In the rows, zero is written as 128.
Rotation paths and how fast each direction turns (deg/step)
Each turn is a multiple of 5 degrees from 10 to 175, or 0.
Each row of a path follows its step; steps can be skipped.
Rotation 1:
step 0: [126 115 126 132 136 136 127 137 130 130 123 116 126 133 128 117 136 120
 152 131 123 131 126 110 118 134 121 124 131 137 125 121 128 137 131]
step 1: [127 123 132 148 126 114 133 142 130 109 125 134 130 127 126 133 133 136
 130 138 124 137 135 126 131 128 109 132 133 127 127 122 134 118 136]
step 2: [126 137 129 127 113 126 130 121 144 125 128 133 107 120 121 123 127 129
 125 128 135 126 130 123 125 130 125 116 122 120 128 137 149 115 129]
step 3: [124 129 136 120 128 137 131 120 127 128 139 132 123 139 131 142 135 121
 132 123 130 137 129 128 123 105 131 111 116 136 117 121 135 133 126]
step 4: [118 124 135 118 126 112 116 137 119 122 131 116 127 142 117 123 124 133
 118 124 127 134 135 117 114 123 131 137 133 130 120 120 124 137 123]
step 5: [140 128 114 145 125 119 118 115 130 130 136 114 120 128 126 122 130 135
 135 137 140 127 145 129 129 130 123 138 127 131 122 130 124 133 136]
step 6: [133 132 134 140 117 140 130 136 128 137 139 131 111 123 127 122 120 130
 126 130 132 143 116 139 136 131 111 129 121 134 131 127 125 135 120]
step 7: [125 113 121 115 128 121 137 119 131 118 124 133 122 134 125 117 132 128
 125 126 113 145 124 136 130 120 128 125 115 122 140 139 128 136 120]
step 8: [115 143 117 132 129 134 119 126 134 120 134 120 132 134 125 120 139 118
 132 116 115 126 131 128 118 119 133 139 126 131 143 119 132 128 137]
step 9: [137 137 124 143 113 121 132 138 128 131 131 118 133 129 137 131 141 147
 134 124 124 130 127 133 122 129 137 123 141 130 126 118 132 128 114]
step 10: [129 132 136 134 124 122 138 134 136 118 118 120 120 119 132 127 120 133
 137 122 149 132 126 129 127 122 136 128 115 118 129 134 110 123 121]
Speeds:
[131 129 133 128 129 130 133 129 125 126 132 129 124 131 133 131 128 129
 128 127 125 130 124 126 130 127 127 131 137 131 128 125 129 130 128] : 130
[127 126 129 131 125 134 126 129 131 130 128 131 128 130 129 130 128 126
 133 126 127 126 131 133 128 133 129 126 128 134 124 127 131 131 122] : 120
[132 136 131 127 125 130 126 125 131 130 130 126 129 127 125 124 132 129
 128 132 125 125 128 133 130 127 128 127 133 127 125 131 129 126 132] : 110
Rotation 2:
step 0: [135 134 141 114 120 125 131 130 122 124 123 118 134 115 140 130 128 124
 126 132 125 128 131 123 129 144 137 138 119 129 138 124 134 128 127]
step 1: [138 125 128 122 138 133 120 133 141 126 135 113 123 120 116 128 129 117
 132 129 131 127 125 136 128 122 120 137 128 142 141 134 126 133 128]
step 2: [118 119 139 132 120 126 133 126 124 133 138 113 132 122 115 117 129 123
 117 122 121 127 119 113 129 131 134 134 126 124 130 131 127 127 128]
step 3: [121 120 122 133 124 131 139 131 144 128 111 111 128 127 131 128 129 134
 130 124 131 127 137 132 127 127 134 133 123 135 142 119 122 130 123]
step 4: [137 142 135 127 129 130 136 137 124 135 130 119 138 122 120 132 126 117
 127 122 134 134 128 125 121 139 127 127 126 128 133 126 110 116 138]
step 5: [135 119 120 122 121 127 137 133 121 116 134 119 131 123 121 129 116 134
 130 136 132 121 135 123 124 134 125 139 127 134 139 141 130 132 118]
step 6: [131 118 132 134 134 127 121 139 131 126 124 111 147 133 120 128 145 123
 126 124 126 129 123 130 131 134 131 126 133 124 132 137 124 138 132]
step 7: [125 128 123 141 121 125 137 122 121 123 120 112 125 122 134 124 126 124
 122 124 139 132 126 117 117 119 132 135 127 142 124 134 124 132 137]
step 8: [141 125 127 125 129 124 137 142 127 130 118 123 135 121 132 120 136 116
 133 129 131 137 139 124 127 134 131 129 111 123 137 121 138 124 125]
step 9: [147 127 128 116 128 130 124 125 122 126 133 117 126 118 122 140 129 118
 113 129 130 129 129 128 130 124 132 132 135 140 138 125 119 136 127]
step 10: [116 124 141 121 131 136 127 137 129 121 135 113 128 127 122 118 136 125
 126 129 130 120 124 114 120 135 129 134 124 134 135 132 144 131 128]
Speeds:
[129 127 131 125 123 127 133 123 126 125 132 129 129 128 129 125 130 126
 126 126 132 128 127 125 132 127 125 128 134 130 123 127 123 126 131] : 145
[129 132 125 120 131 129 126 127 128 124 126 127 131 132 124 132 125 129
 125 129 130 127 123 128 132 132 127 131 126 129 127 129 131 125 128] : 80
[128 128 124 133 127 127 131 131 124 126 126 129 135 132 127 130 126 132
 132 128 131 127 130 129 126 131 127 127 131 126 126 134 123 128 129] : 40
[132 132 127 126 127 122 131 129 128 132 122 129 126 129 128 128 126 129
 130 129 130 131 130 128 125 128 129 132 130 126 128 120 128 125 131] : 85
